One hidden turn or mirror swaps the rows below in pairs. Which row is each named row swapped with?
sipu: [ -1 -14   7  -7   4  10  17  -1   7   2   3  -3   5 -14   4  15]
Vom: [ -3   3  -1  -6   6   0  12 -19  11  -5  -1  -1  11  -8  11   0]
gabu: [-11   7   9  -2   8   2   8  -6   6 -11   9   8   8  -7  -1   3]
zov: [-12  -5   7 -15  -5   9  11  -6   7  -4   3  -4  -1  -7   0  12]
Mokev: [ -5  -3  11  -8  13   5  15   1  19  -5  10  -9  10 -12  -5   5]
Nilid: [ -8   5   5   7  -2   0  20  -3   7  -6   2  -5   1 -12  -6  12]
lok: [ -3   4   7 -20  -8   2  19  -7  10  -4   7   1   9 -20   4  12]
katos: [ -2   3   2  -9   8  11  20 -11   4  -1  13   2  10 -14   5  -7]
tev: [ -5   3  -4   4   4  -2  14   2   4   5  13  -7   9 -15   2   5]
lef: [ -2  -2  -3  -7   5  -1  27  -1   6  -3   8  -5   2 -17  14   2]
Tevu: [  3   1   6 -10  -3   3   9  -2   1  -5   3  -5   4  -9  18   7]
Paf: [  5   4   3  -9   2   4   9  -6  10  -8   5 -15   5  -4  -8   7]
Dut: [ -2  -2  -2 -16   4 -11  16 -12  11  -7  -1  -1   6 -10   7   4]
Nuvi: [-18  -7   7 -14   3   0  16   3   4  -6   2  -4   8 -11  10   8]
Sudiv: [ -1  -2   4  -4   5  -1  16  -9  10 -18  -7  -8   7 -11  -5   1]
Mideg: [  5  -1   3 -14   3  -6  19   2   2   5   0  -3   5  -3   5   5]
Samoz: [-13   4   5  -8   0   5  16  -5  16   2   7  -1  -2 -18  -3  11]
kider: [-5  1  1  3  8  8 12 -6  5 -7  8  1 19 -8 10  0]
Ruvi: [ -6  -1   7   0   9   6  12   3   6 -16  12   4   3 -13  -1   3]
rupig: [ 3 -4 -1 -8  0  2 24 -8 13 -5 19 -4  6 -2  2  6]
zotos: [  4   8   5  -7  -5  -8  19   2   9 -10   3  -3  16 -12   5   6]
dizi: [ -2  -5   8   0  -3   0  24  -7   2  -8  13  -6  13 -22  -4   4]
zuz: [ -2  -7   3  -5  -1   2  10   2   9 -10  -7  -8  13 -11  -2  -3]
Sulut: [-12   6  -4   1   0   4  15  -5  -5   1   5  -6   8 -17   0   5]
razab: [ -5  -7  -3   1   1   3  17  -4   5  -7  10  -2  18 -19   1  16]
mut: [ -6  -1   4  -2   8   1   7  -3   8 -10  -5 -14  14 -19   4   7]
komad: [ -6  -4   2 -19  -1  10  15   4   8 -14   6  -8  12  -5  -1   7]
Sud: [ -1  -7   4 -15   1   4  13 -13  10   2   3  -3   9 -10  -5  -8]
Tuda: [ -7  -3   4 -13   0   9  13  -8   1   7  -2  -4  -1 -11   1   7]
Siv: [ -1   4   1 -13  13  -6  24  -6   3  -5   7  -7  12  -6  -8   3]
vit: [ -2   9   4 -17   0   8  16 -12   8  -6  15   1   8  -3   2   6]
fevip: [  0   8   8  -2   2 -10  17  -7   7 -15   6 -10   8 -10   7  -2]
fuso: [ -6 -10   0  -1   5  -6  11  -9  16  -4   6   5  13 -15   4   6]
rop: [ -7   6  16  -5  -4   7  18 -11   6  -6   1 -12   9 -17  -1  10]
nidi: [-11  -2   1  -2   7  12   9   1   3  -3   1   0  -2 -11  -2   9]
dafin: [ -4   5   8  -5  -3  -5  16  -3   8  -3   2 -10  20 -12  14   5]
liv: [  6   5   1 -16   5   5  18 -12   0   3  10  -1  12  -4   2   5]
zakez: [-3 12  2 -3  3  5 17 -3  3 -1 19 -2  9 -3  4  4]
feruk: [ -5  -3  15 -16  -1   4  17  -4   3  -7   5 -14  17 -16  -1   4]
futu: [-3 -9  9  5  2 -7 18 -8  7 -6 11  3  7 -6 -1  1]

vit is swapped with Tuda
zuz is swapped with zotos
fevip is swapped with mut
Dut is swapped with feruk
Samoz is swapped with katos

